Families of rows that turns and mirrors carry onto each other, the same ones carrying the whole set onto itself: the rest of each named row's family, in list order
4 families of 8 rows
Q359:   1 -11 -23   1 -28   7   4  -3  -4  -9 -18   1 -28 -14  15  -2  -8  -9   5 -26
Q458:  15  13  19  -3 -11   8 -11   3 -10  15 -19 -28   5  -8  -3 -14  41   4  -9   6
Q342: -21 -22  30 -15  13   4  -1   6  28 -24   8   4 -18  23 -19 -11 -13  12  -4  24
Q155:  -5 -26  25 -14   5  -3   9  -5  20 -34  -5  -6 -26  32 -20   0 -11  10 -11  26
Q572:  19  -7 -22 -14  -5 -18  14   0   6   9   9 -26  13 -21   2 -12  21 -21 -25  26
Q718:  -4   8 -33   6 -15  -6  14   7  -5  -8 -24  -4 -23 -23   6   3  -9 -12   0 -20
Q212:  14  17  -3  -4 -13  23  -4  -6  -5   6 -23 -31  13  -1   0  -9  38 -10  -7  16
Q461: -26 -27  17 -14  -1 -30   5  18  21 -13   0  11  -7   0   0  12 -35  12   4   9
Q775:   4  14   4 -34  10  11 -23 -12  -7 -35   0   1  26  18 -10 -12  21  -5 -13  -6
Q134:   0   9 -16  13 -25  -4  24   6   4  -2 -13  -7 -27 -17  16  10 -10 -11  -6 -17
Q206: -14   4 -14  30  -5 -16  22   4  17  -1  13  26 -21  -8   0  -1 -16 -17  -1  11
Q932:  -1  22  -5  30   9 -21  16  -3  13   2  15  14 -26   4  -4   3 -11 -19   8  14
Q132:  -3  10  -3  23  -8 -30   4  -2  10   9  17  25 -29  -7   3   7 -12 -15  -3  -1
Q362:  12  -7 -30   7 -10  -8  16   2   5 -11 -17  -7 -22 -13  25   7  -4 -17  12 -18
Q316:   4  18  17   2 -17  23 -13  -2  -9  12 -24 -18  -3  -1   8 -11  32   9 -10  28
Q9: -17 -21  11 -25  -4  -1 -20 -13 -10 -13  -4  14  23  32  -8   0  15 -12  26  24
Q59: -16 -19  29 -12   1 -28  -4  13  18 -10   0   2   4 -31   9   6 -29  18   4   5
Q267:  -6   5 -20  18  -3 -14  11   4  20   5   7  15 -39  -9   7  10 -20 -16  -4  14
Q175: -17 -10   6 -20   5  -3 -20  -7   4 -18  -7  20  31  15  10  -2  15 -11  35  34
Q217:   1   4   9 -22   8  -9 -13 -12 -22 -31   8   1  28  20  -9  -8  17  -1 -25 -17
Q291: -17  -8  17 -23  16  -3 -27  -2   1 -12  -5   8  38  25 -13  -4  14   1  18  24
Q731:  13  20   7 -16 -17  25   0  11 -10   7 -23 -26   8   2  -3 -20  30   2  -9  19
Q277:   5  10  18  -9  18   7 -24  -8 -21 -39   5  -2  27  17  -1  -7  22  -5 -10  -2
Q837: -31 -22  16  -6   4 -25   8   3  30  -7  -4   2   1 -17   1  16 -30  18   0  14
Q985: -19 -14  31  -2   4 -28   1   9  10  -8   2   0  -4  -9  12  23 -35  18  -2  22
Q297:  15  16 -20  -5  -8  -2   7  10  -2   3   0 -18   8 -25  14 -10  34 -22 -28  16
Q539:   4 -41  26 -10  10  -8  -4   4  29 -24   0   5 -15  22 -17  -9 -12   8   5  28
Q406: -20  -4  16 -22   3   7 -10  -9   8 -10   1  18  37  32  -2  -3  10   0  26  20
Q705:  14  -6 -18 -16 -19  -5   6  -5  -2  -3   1 -28  -2 -20  14  -1  26 -24 -32  26
Q63:   4  -6  17 -28   4  11 -16  -6  -8 -35   1   1  38  15 -12 -14  28  -7 -11   1
Q80: -13 -24  33  -9   7  -2  -8  -5  23 -25   3  16 -13  20 -24   5 -25  13  -3  17
Q590:  20  10 -22  -9 -18  -6  12  -1   5   0  -6 -17  13 -31   3  -7  18 -14 -36  22

Which other rows belong to the same family as Q590? Q342, Q718, Q775, Q206, Q731, Q837, Q406
Which other rows belong to the same family as Q80? Q212, Q461, Q134, Q267, Q291, Q297, Q63

Families of rows that turns and mirrors carry onto each other, the same ones carrying the whole set onto itself: the rest of each named row's family, in list order
11 families of 3 rows
Q169: -34  23  39  23 -33   4 -23  -8   6  44  36 -10 -38  -5   3
Q573:  -7  44  20  -5 -31  10 -48 -27 -21 -13  17 -34 -23 -16  -2
Q978:  -8  22  24 -12 -20   6 -49 -17   9  15   6 -11  -3 -24  11
Q448:  11  15  51 -24  -9  -7  -3  26 -31   9  34 -19  -4  -1  15
Q272: -15  26  68 -11 -16 -35 -28 -14 -26   6  47 -10 -21   2   7
Q382: -21  33  42  -9   7  -9  18  -1 -25  21  33  -4 -55 -13  11
Q323: -23  21   8  -1  -3 -16 -12 -25 -38  13   6 -10 -23  22 -12
Q588: -49  17  19 -16 -23  20   6 -18 -13  14  32 -39 -40 -13  20
Q468:  -3  42  28 -15 -27 -16 -27 -24 -25 -18   7 -31 -32  -7  24
Q183: -17  27  61  -3 -20 -12 -46 -18 -22  10  56 -13 -13  -7 -15
Q835: -24  30   8  -2  -3  -5 -18  -7 -53  16   8  -5 -16  27  -3
Q389: -25  32  32   2   0  18  -5 -11 -14  27  45  -9 -48 -28 -24
Q150: -24  26   3   3  -5   3 -27 -18 -43  17  13  -9 -14  19 -22
Q477:  12   4  46 -20 -10 -12  -3  -5  -5   8  36 -28 -13 -15 -13
Q624:  -6  21  31 -21 -14 -14 -32  -9   2   9  -4  -7  -9 -13  37
Q453: -17  36  64  -7 -17 -12 -43   6 -40  10  54  -6  -9   4   8
Q238:  -7  54  24 -10 -30   9 -43   0 -42 -14  13 -27 -17  -3  25
Q989:  -9  36  41  -3   7  27  -2  27 -20   6   5 -25 -14   0  34
Q632:   7  32  25 -25  -6  35 -21 -16 -10  26  26  -5  -5   6 -22
Q907: -49  24  21 -16 -22  23   6   2 -28  15  31 -33 -34  -5  36
Q5: -36  39  28   5 -28 -22   3 -26 -14  -5  42 -12 -39  15  10
Q51:   7  17  41 -13 -15  19 -26  17 -21  14  45 -25   4 -15 -18
Q314: -25  45  37  -1   2  26  -7  24 -43  28  44  -1 -37 -14   6
Q903: -40  46  18  16 -34  12 -24 -20 -15   2  54 -14 -23   7 -14
Q85:  -9  32  27 -14 -17  11 -49   8 -10  15   4  -5   5 -13  32
Q984:  -7  19  40  -5   6   7  10 -13  10   2   3 -33 -30 -12  12
Q167:  11  38  32 -33  -1  21  -8   7 -30  22  18   3  -5  22  15
Q714: -51  24  16 -11 -25  37  -7  -4 -22  17  37 -37 -30 -12  17
Q148: -39  54  25   8 -30   1 -13   8 -38   0  47  -5 -22  23  23
Q958: -35  33  41  20 -32  10 -26  16 -14  45  35  -4 -32   5  22
Q722:  12  25  33 -35  -1   1   4 -26  -5  18  14  -4 -21  11  -1
Q437: -31  24  46  15 -29 -13  -9   1  -3  40  27  -7 -42   5  28
Q933: -12  31  31   6   0  46 -20   3   1  11  16 -33 -12 -18  -9

Which other rows belong to the same family as Q468? Q573, Q238
Which other rows belong to the same family as Q835? Q323, Q150
Which other rows belong to the same family as Q722? Q632, Q167
Which other rows belong to the same family as Q903? Q5, Q148
Which other rows belong to the same family as Q314? Q382, Q389
Which other rows belong to the same family as Q448? Q477, Q51
Which other rows belong to the same family as Q933? Q989, Q984
Which other rows belong to the same family as Q588? Q907, Q714
Which other rows belong to the same family as Q958? Q169, Q437

